Small tables with named rows and columns. After each table, cells are looked up by row and column.

tative:
	rometul	pazuba	dozo	renid	tibel
gab	8.9	-93.3	-9.1	89.3	3.9
tus	42.7	25.7	38.0	-30.2	-31.8
tup	5.4	-50.1	-6.7	85.1	43.9
fabo	-12.2	-88.4	-21.4	92.3	22.6
luvem	35.4	-70.5	23.1	64.7	-12.5
lenomel	-41.1	46.6	-19.1	-13.6	63.7
rer	-14.8	-60.6	-22.0	74.4	38.9

rometul of tup = 5.4
rometul of gab = 8.9
rometul of fabo = -12.2
dozo of fabo = -21.4
dozo of luvem = 23.1
pazuba of gab = -93.3
renid of lenomel = -13.6
renid of fabo = 92.3
pazuba of lenomel = 46.6
renid of gab = 89.3
tibel of gab = 3.9
tibel of luvem = -12.5
pazuba of fabo = -88.4
tibel of tup = 43.9
tibel of rer = 38.9
pazuba of luvem = -70.5

bodaged:
         pidase  tigef  febome   nof   rig  vivin  paged  famila  dofod  pugif
zadafim    9149   7999    8375  8918  7538   7779   7879    6612   8088   6895
gatuzum    2050   8105    6721  7046  9057   1869   8305    6508   8775   7650
lafor      7059   7977    7269  7154  7581   7857   6690    6149   8475   7901
gerop      4948   5553    7033  3781  8693   8084   8800    7022   5322   9319
sep        8100   7311    7978  8261  7207   6411   8874    7908   9024   6403
ledipi     1844   8898    6786  6480  8892   2644   7477    7539   8754   7614
vogamo     9264   7781    8498  9495  7751   7314   8985    7010   7757   6270

What is the nof of gerop in bodaged? 3781
What is the pugif of vogamo in bodaged? 6270
What is the vivin of gatuzum in bodaged? 1869
What is the famila of lafor in bodaged? 6149
What is the dofod of sep in bodaged? 9024
What is the paged of vogamo in bodaged? 8985
What is the rig of gerop in bodaged? 8693
What is the tigef of sep in bodaged? 7311
What is the tigef of gerop in bodaged? 5553
What is the pugif of sep in bodaged? 6403
What is the dofod of vogamo in bodaged? 7757
What is the rig of ledipi in bodaged? 8892
What is the dofod of gatuzum in bodaged? 8775
What is the pugif of ledipi in bodaged? 7614

fud:
|  | dini | kud | tosiraz | seb | gokava | kifol | zovopum | momarog |
|---|---|---|---|---|---|---|---|---|
| romad | -34 | 13 | 48 | 58 | 20 | -28 | -47 | -20 |
| nivop | 31 | 43 | 21 | -13 | -28 | -9 | 25 | 43 |
| nozap | 83 | -55 | -12 | 66 | -49 | -10 | 58 | -58 |
| zuz | -50 | 24 | 46 | -51 | 41 | 31 | -51 | 51 |
| puseg | 40 | 35 | -50 | 34 | 41 | -41 | 26 | 48 |
| pof | 13 | -17 | -38 | -48 | -42 | -21 | 9 | 36 |
| sama | 80 | 44 | -66 | -6 | 82 | -7 | -66 | 51 |
| nin | 15 | -53 | -51 | 21 | 77 | 51 | -25 | -61 |
| rigusib | -53 | -65 | -40 | 23 | 77 | 60 | 47 | -18 |

sama, zovopum => -66
nozap, gokava => -49
puseg, momarog => 48
pof, momarog => 36
romad, seb => 58
nozap, kud => -55
zuz, seb => -51
nin, kud => -53
zuz, kifol => 31
zuz, momarog => 51

bapaga.tsv
	sunukem	tanam	tidop	vuki
vup	0.1	0.1	-0.3	0.0
moba	0.3	-0.5	0.5	0.4
ros	-0.4	-0.4	0.0	-0.5
kudavom	0.1	0.1	-0.4	0.0
tez	-0.7	0.2	-0.8	-0.6
tuz	-0.2	0.1	-0.5	-0.2
ziv	0.4	-0.6	0.4	0.5
robarog	-0.4	-0.5	0.1	-0.4
kosedis	0.1	0.1	-0.3	0.1
ruloro	-0.5	0.1	-0.6	-0.5
miri	-0.1	0.1	-0.4	-0.1
lomivin	0.3	0.0	-0.1	0.3

ruloro, sunukem: -0.5
ziv, tidop: 0.4
moba, vuki: 0.4
moba, tidop: 0.5
ruloro, tidop: -0.6
ziv, tanam: -0.6
tuz, sunukem: -0.2
tuz, vuki: -0.2
ziv, vuki: 0.5
kosedis, vuki: 0.1
tuz, tanam: 0.1
vup, tidop: -0.3
kosedis, tidop: -0.3
tez, tanam: 0.2
kosedis, sunukem: 0.1
vup, sunukem: 0.1
Row with the largest tidop: moba

puvuru
|  | ligale | saf | vuk | gibezab | buzu | vosa | gor | bibesa | norofi |
|---|---|---|---|---|---|---|---|---|---|
| dif | 4718 | 7081 | 6695 | 5540 | 2798 | 5663 | 4980 | 4211 | 5313 |
| lig | 4036 | 7249 | 8543 | 5878 | 3401 | 6678 | 4502 | 4727 | 3026 |
| geguv | 5938 | 4025 | 3712 | 4957 | 7575 | 5573 | 6911 | 6671 | 7786 |
| gumo | 5924 | 5111 | 3021 | 5354 | 3255 | 4740 | 4869 | 4166 | 6680 |
| rerim | 6140 | 4602 | 2648 | 5412 | 3453 | 4546 | 4993 | 4199 | 6750 |
| lunavof | 4472 | 7167 | 7422 | 5659 | 2893 | 5975 | 4911 | 4334 | 4602 |
| raneto | 4208 | 7993 | 9581 | 5882 | 6420 | 7348 | 3764 | 6355 | 1227 |
| dum | 3846 | 7426 | 9079 | 5958 | 4141 | 7134 | 4111 | 5140 | 1976 |
| kol | 6134 | 3836 | 3234 | 4997 | 7614 | 5210 | 7156 | 6470 | 8329 |
| rad | 3843 | 7525 | 9247 | 5975 | 4555 | 7277 | 3951 | 5368 | 1612 |
| bem | 6626 | 3380 | 2339 | 5165 | 7643 | 4251 | 7683 | 5957 | 9451 |
| mit | 3837 | 7454 | 9152 | 5958 | 4297 | 7194 | 4052 | 5225 | 1825 |
| lif | 5144 | 6508 | 8131 | 5321 | 7444 | 6969 | 5088 | 7462 | 3366 |

gumo, saf: 5111
rad, gor: 3951
lig, ligale: 4036
kol, bibesa: 6470
geguv, bibesa: 6671
bem, ligale: 6626
dum, bibesa: 5140
kol, vosa: 5210
lunavof, buzu: 2893
rad, buzu: 4555
rad, ligale: 3843
rad, bibesa: 5368
rerim, buzu: 3453
gumo, vosa: 4740
dif, bibesa: 4211
lunavof, vosa: 5975
Row with the largest bibesa: lif

